In the rows, 128 means zero.
name the system of each run
path 1, X (11 x 18)
[[ 77 106 164 113 125  89 153 137  52 134 158 159 144 102 116 153 119 142]
 [102 189 173 166 129  95 122  96 148 135 151  81 111 117  93 115 109  90]
 [187 126  94 113 122 148 127 107 140 101 117  73 149 163 112 140  79 102]
 [143  90 139  87 119 170 110 131  61 144 127 145 138 125 142 204 144 138]
 [ 98 145 166 129  98 124 141  96 123 202 140 122 120  66 141 115 145 144]
 [122  93 117 148 121 100 154  78 180 111 157  63 138 144 133  90 118 125]
 [137 108 109 122 156 173 110 151 137  88 123  86 124 163 108 187 172 138]
 [158 139 140  91 117 157 107 163 134 180  72 135 113  77 167 141 167 131]
 [121  84 113 126 137 112 147 108 148 146 163 151 143  81 184  66 124 140]
 [ 47 120 122 131 166 119 159 143 159  72 152 117 122 143  97 126 144 143]
 [147 175 145 119 153 144  90 151 184 107  70 125  95 141 111 135 144  95]]
path 2, P (11 x 18)
[[172 165  80 126 156 120 113 186  89 128 120 152 136 143 149 116 178  99]
 [103 149  95 115 137  90 137 150  69  65 135 153 135  76 119 155 127 125]
 [ 92 156 181 149 146 130 122 137 133  90 151 108 108  62 111 139  72 122]
 [159 130 162 107 154 182 136 138 151 141 137  96 138 125 124  90  49 121]
 [156  93 149  62 151 163 128 108  84 154 136 148 145 179 129 127 125 111]
 [115 151 143  97 109  90 121  73  87 190 116 162 141 133  92 152 160 105]
 [137 153 109 163  75  59 115  72 153 130 108 102 138 121 108 162 102  95]
 [152 120 101 170  80 182 119 106 157 103 134  92 109 131 158 171 116 142]
 [141 101 142 113  87 177 157 149 131 134  93 137  90 127 179 106 161 182]
 [152  85 148 136 142  75 133 122 121 146 132 147 123 114 142  63 191 157]
 [104 108 102 148 171  81 126 149 133 144 159  81 164 119  96 139 175 133]]
path 3, A (11 x 18)
[[129 157 153  89 101 165 128  90 116 205 104 175 126 109 113 129 104 140]
 [111  86 137 166  73  83 137 107 146 148 142 133 136 170 173 125  84 108]
 [165 135  97 172 116 186 111 103 117 164 161  95 134 156 108 157 154 151]
 [147 119 130 109  68 132 149 180 132 123  54 102 114 124 151 158 133 157]
 [192  82 140 155 142 105  99 103 126 120 147 119 123  61 159  96 152 144]
 [ 91 137 108 104 138 115 176 145 131 170 136  89 166  92  90  99 133 166]
 [116 112 173 138 163 102 123 159 142  80 143  58 117 150 130 131 143  91]
 [172 176 106  88 183 134  89 120 132 140 105 126 143 102  85 134 150  95]
 [ 69 107 114  69 126  80 138 131 131  97 106 169 142  99 154 162 115  94]
 [ 89 160 136 141 157 160 114  53 158 119 184 141 100 118 129 109 139 105]
 [107 159  98  98 112 160 159 133 179 130  93 141 130 186 107 113  74 122]]
path 4, L (11 x 18)
[[100 140  93 104 127 108 160 170 132  67  99 124 107  97 156 109 180 136]
 [147 129 174 132 186 120 103 131 129  80 128 146  98  70 104  89 146 146]
 [111 136 129 133 190 139 131 151 157 141 154 139 159 106  73  93  67 148]
 [ 86 132 135 118 173 153 124 164 160 157 145 159 134 200 145 120 126  89]
 [125 192  93  97 133 131 122  96 103 147 116 185 122 160 115 123 163  89]
 [136 126 113 136 103  68 124  99 112  82  99 199 126 142  98 141  90 124]
 [133 120 142 195 110 171 108 118 115 108 161 167 108 131 132 160  75 158]
 [149 151 123 137  79 183 165 157 126 164 117 122 120 159 160  93  88 151]
 [193  88 140 119 115 121 135 133  72 152 129 118 136 185 155 109 167 123]
 [135 136 126 141 107  82 131 146  57 158 120 106 149 117  84 180 164 150]
 [124 149 151 184 100  74 106 168 146 114 110  83 115 108 136 165 107  97]]
path 5, F (11 x 18)
[[102 157 144 132 111 104 159 170  54 120 164 102 121 142 178 114 147  92]
 [160 168 163 114 129 109 149 131  99  87 101  77 107 134  72 104 137 129]
 [189  91 158 119 140 127  94 131 116  98 103 126 140 107  85 172  70 141]
 [111 122 145 104 103 146 115 137  91 175 138 143 149  92 167 185  74 100]
 [121 149 156  89  94 111 150  99 109 167 132  94 121 143 183  99 145  70]
 [183 124 130 115 127 122 123  43 114 106 134  85 122 139  89 117 168 122]
 [137  88 118 120 106 136 102  83 157 115  95 134 134  98  89 202 113 158]
 [114 107 138 141  98 158 101 127 169 172 128 146 117  89 202 159 124 119]
 [119 134 106 105 123 162 162 106 140 167 156  98 122 118 181  68 176 132]
 [119  95 124 107 167 129 139  90 155 106 130 112 123 153  78 109 198 158]
 [123 120 112 162 168 116  74 128 187 132 112 158 135  89  74 167 140 152]]
path 6, Q (11 x 18)
[[153  98 154 154 127  72 109 115  90 162 129 196 123 134 129  98 165 138]
 [ 93 116 111 190 114  87 153 138 133 164 174  94 160 157 111 121 119 144]
 [120 151 148 167 129 168 125 178 133  78 141  84  90 183 151 145 133 107]
 [198 183 118 129 130 144 119 175  63 117 104 146 119 112 123 112 134 134]
 [136  72 146 103 114  68 152 149  63 127 124 145 162 114 129 139  87 136]
 [ 83 123 184 139 164 128 126 105 112 147 201  86 137 120 120 133 108 100]
 [151 198 135 115 118 150 134 133 157 135 104  57 122 150 104 124  96  83]
 [200 115 101  85 127 137  98 106  92  89  95 139 136 138 127 172 131 100]
 [101 117 126  98 102 115 135  90  79 165 134 145 143  61 118 176 136 152]
 [106 107 168 131  95 118 143  74 182 144 143  87 113  99 173 105 105 112]
 [176 127  96 124 159 205 116  98 180 127 136  97 126 140 118 106 130 139]]
path 7, P (11 x 18)
[[108  83 100 140 109  81 108  74 150 146 143 130 164 163 117 181 114  97]
 [ 87 174 104 155  80 170 129 117 166 151 120 114 101 156 148 165 149 117]
 [164 142  97 138  85 133 144 125 167  87  75 150  89 142 151  84 139 153]
 [140  63 117 173 144 129 121 121 126 106 154 179 120 117 129 111 157 198]
 [ 69 112 155 156 138 106 149 199 135 174 136 116 140 134 122 125 151 159]
 [144 169 117 151 172 106 112 186 142 112 134 103 128 165 144  96 145  73]
 [143 164  63 103 167 162 124 158  87  79 134 148 142 116 109 148 128 125]
 [ 82 142 172  99 133 120 128 148  98  91 113 173 113  81 118 163  82 128]
 [131 153 174 148 144 132 121 101 144 158 165 132 128  98 122  82  48 106]
 [151 109 125 100 130 157 156 104 108 144 150  96 160 192 102 119  77 117]
 [148 136 165 102 110 148 108 103  83 158 103 150 112 184 105 175 166 114]]
path 8, Q (11 x 18)
[[148 108 134 157 134 116  84 184 144  78 117 105 129 105 153 189  95  99]
 [123 173 105  99 140 181 125 160  81 147 153 155 141  84 167 141  99 110]
 [102 128 151  52 115 107 185 113 112 117 110 130 132 129 139  83  93 110]
 [145 107 162 120 183 109 104  49 143 119 152 118 135 129  56 115 129 118]
 [122 153 114 144 105 122 100 122 174 171  87 110 145 133  75 195 105 120]
 [138 128  99 126  86 149 102 108 126 125 120 156 111 146 209 170 149  81]
 [123 144  85 112  98 156 175  84  97 127 148 144 120  97 138  92 160 177]
 [131  67 185 138 118 114 148 114 168 102 107 117 101 118 113  99 126 184]
 [164 110 146 173 180 156  77 148 169 182 146 131 139 123 110 126 138 147]
 [113 136  84 105 114 133 144 208 138 170  94 125 152 165 162 145 147 111]
 [114 134 113 102 155 102 141 136  89  73 148 141 110 125 165 106 197  96]]
path 9, L (11 x 18)
[[132 132 105 125 124 140 131  70 196 158  95 159 127 157  70 104 134 160]
 [162  78  80 145 128 140  87 119 174 140 104 186 141 158 135 157 139 141]
 [125 129  64 156  94 144 127 149 116 143 123 195 124 106 173 137 161 168]
 [153 130 118 182 104  93 147 152 126 103 121 159 102 125 160  60 155 161]
 [180 131 121 179 165 140 124 165  95 101 155 118 125 137  91  94 142 171]
 [135 149 137 135 159 135 128 238 105 142 112 124 146 144 104 134 108 140]
 [130 171 149 129 159 106 104 181  86 148 145 142 137 140 161 123 126  60]
 [ 93 191 116 115 133  84 149 118  74  94 155 127 139 138 109 120 105  72]
 [102 150 184 126 127 126 128 112 112  69 127 127 101 162  89 155  78  99]
 [145 155 162 106 117 187 113  94 118 149 129 131 127 125 112 160  52 110]
 [123  92 135  89  78 135 150  95 120 177 127 132 150 161 164 139  77 107]]
path 10, F (11 x 18)
[[138 150 156 122 176 178 107 150 149 158 126 174  96 138 144  81 175 134]
 [137 116  82 116 159  83 150 121 134 163 133 161 173 126  83  76 129 160]
 [ 69 112 120 177 149  85 121 143 134  93 164 141 137 170 109 162 119 108]
 [126 227 103 167 115 142 116 181 141 118 106 127 105 123 125 136 119 105]
 [175 118 104 106 127 134 153 166 113  73 104 156 123 145 161  77  97 132]
 [110 120 171 130 145 142 143 134  50 125 165 177 124 132  95 129 110 165]
 [109 154 178 142 102  85 137 149 138 191  98 109 142 154  83 130  85 120]
 [194 120 108 157 130 117  98 145 103 126 149  89 150 176 149 143 109  75]
 [131 153  89  85  89 137 148 136  50 102 105 125 132 118 134 185 151 129]
 [142 106 203 124  93  85 123 120 115 107  85 137  87  95 149 126 135 133]
 [167 117 157 152 125 150 128  94 121 154 170  76 140  77 120 110  84 150]]
path 11, A (11 x 18)
[[101 181 135 189 106 139 106  92 126 127 152 166  87 167 126 144 153 112]
 [152 175  71 151  79 150 144 145 127  99  93 167 115 157 127 125  84 143]
 [156  76 138 144 119 172 128 149  83  96 147 173 117 124 159 139 101 177]
 [133 139 184 141 111 149 149 143  96 199 131 144 118 113 121  89 127 177]
 [150 116 148 173 102  56 145 158  98 153 134  93 151 172 129 100 110 114]
 [171 139 110 152 132 123 107 138  57 127 149  83 152 126  93 181 155 128]
 [124 165 147  95  94 113 137 165  90 106  88  90 117  60 140 169 120 117]
 [153 130 137 111 141 113 129  88 118 102 164 103 132  59 169  92  89  88]
 [ 97 120 123  66 150 153 167  98 127 157 156  85 168 129  98 121  90 120]
 [112 104 190 105 133 136 106 117 163 142 117  85 119 167 130 168 118  80]
 [168 143  99 117 124 128  74  85 176 181  97 138 141 122 135 154 142  85]]
path 12, X (11 x 18)
[[107 157 127  91 114 151 155 166 165 151  92 109 138  75 136 128  58 132]
 [108  78 160  99 158 148 117  93 142 117 165 153 125 160 172 120 104  86]
 [ 92 170 109  88 164 167 144  97 132 153 129 137 137 130  53 130 158 153]
 [145 109 130 114  95  63 102  84 177 144  63 144 129 128 124 148 135  97]
 [139 126  55 189 127 161  97 105 146 131 170 161 138 127 141 150 126 141]
 [ 77 138 120 118  61 138 180 163 124 124  86 137 103 161 154 139 143 160]
 [176 120 178 174 140 136 102 106 140 125 139 150  81 148 144  72 165 136]
 [153 120  93 137 150 113 149 180 126 146 116 119 164 134  71  98 118 182]
 [115 111 153 137 140  67  99 185 104 116 121 140 133 146 167 162 143  74]
 [138 218  94 139 147 155 130 140 101 125 161 124 121  92 141  94 124 107]
 [132 110 142  77 102  94 168 120 104  64  96 131 127 114 130 115  76 123]]

runs to name
path 13 (2 x 18)
[[154 149 126 132 128 124  72 126 130  92  85 192 102 131 136 178 127  94]
 [130 140  96 132 104 132 133 111 102 110 143 187 135  73 150 126  58 141]]
 : L
path 14 (2 x 18)
[[146 166 156 159 130 117  98 162 141 125  82 151 117 176  71 159  87 117]
 [182 151 106 139 111 134 107 143  89 180 127 172 153 167 144 128  84  97]]
 : X
path 15 (2 x 18)
[[140 108 160 162 110  56 128 110 157 186 127  72 150 133 114 108 129 116]
 [124 128  83 148 139 139 111 121 145 111 158  57 144 140 124 181 166 104]]
 : L
path 16 (2 x 18)
[[112 173  95 148 141 122 140 172 196 153 111 112 128 144 138  73 149 119]
 [164 128  88 107 188 121 108 139 123  76 127 148 126 153 134 109 181  93]]
 : L
path 17 (2 x 18)
[[ 73 136 138  87 164 120 112 146 184 121 114 141 121 120 165 138 137  67]
 [106 174  76  99 170 153 133  86 178 117 141 158 132 112 127  82 115 102]]
 : P
path 18 (2 x 18)
[[108 103 149  98  80 161 147 135  73 165 131 147 143 139 159 179  79 128]
 [138 143 188 125  89 109 129 110  97 194 122 102 112 152 154 121 167  96]]
 : F
path 19 (2 x 18)
[[167 115  59  86 145 158 130 165 101 141 108 137 162 126 118 148 162 152]
 [ 97 113 155 114 107  78 120 145 104 138 111 174 115  70 182 146 167 122]]
 : X
path 20 (2 x 18)
[[172 148 111 111 105  90 143 143  96 186  84 116 152 111  91 115 167 157]
 [145  83 121 174 115  51 108 127 109 113 156 118 144 100 174 139 133 105]]
 : X
path 21 (2 x 18)
[[163  84  80 109 134 145 100 123 112  89 136 128 155  84 153 188 102 117]
 [ 81 132 158  80 119 184 151 117 136 159 135 121 111  62 162 128 143 147]]
 : A
path 22 (2 x 18)
[[153 110 117 142 130 188 129 201 111 132 127 124 137  87 143 150 104 184]
 [129 122 157 123 131 116 151 194 113 179 131 121 131 122 187  74 147 122]]
 : L
path 23 (2 x 18)
[[ 84 127 113 111 162 157 125 172 179 131 139 135 130 174 178 126 122  80]
 [140 190  90 114 168 135 126 133 101 129 137 173 119 134 121  85 186 111]]
 : F
path 24 (2 x 18)
[[143 127 157 101 129 169 132  90 178 151 133 108 105  80 174  70 118 123]
 [166  89  95  78 164 159 133 111 180 142 102 116 157 137  97  98 126 152]]
 : Q
path 25 (2 x 18)
[[104  74 181 155 126  77 101 134 125 135 137 106 133 161 127 180 139  99]
 [149 203  90 153 135 171 117 136 131 167 152  73 132 122 126 128 155 108]]
 : X
path 26 (2 x 18)
[[130 101  84  89 143 104 124 105 141 103 142  78 170  81 133 159 106  93]
 [ 88 130 154  80 136 192 120 102 159 115 131  97 103  98 156 174 137 101]]
 : P
path 27 (2 x 18)
[[140 162  94 163 103 153 134 140 171 117  88 184  97 145 115  98 134 176]
 [138  86 114 172 132 144 139 171 133 134 141 187 130 158 142  94 116 186]]
 : F
path 28 (2 x 18)
[[129 127 179  92 138 128 103  89  82 151 132 108 133 102  85 189 152 115]
 [153 125 138 107  96  84 103  83 165 155  90  96 142  85 139 154 106  88]]
 : F
path 29 (2 x 18)
[[ 84 164 125 162  90 115 139 169 138 197 123 164 131 120 166 124 114 129]
 [129 122 108 141 132 130 161 126 130  94 162 130 115 194 180  62 131 104]]
 : Q
path 30 (2 x 18)
[[ 74 145 112  91 180 130 157 138  92 100 165 134 144 162  97 124 151 112]
 [106 190 168 141 127  70 124 127 133  91  94 123 102 115  75 130 126 103]]
 : Q
path 31 (2 x 18)
[[112 143  86 178 124 114 103 123 209 160 109 152 127 163 117 135 162 126]
 [106 130  54 162 109 130 139 167 170  98 111 165 124 166 155 129 130 137]]
 : P
path 32 (2 x 18)
[[128 112  78 126 135  67 123 144 111 102 114 180 153  67 120 136 129 149]
 [ 59 134 161 165 123  99 148 149 133  88 164 127 108 102 156 117  88 118]]
 : F
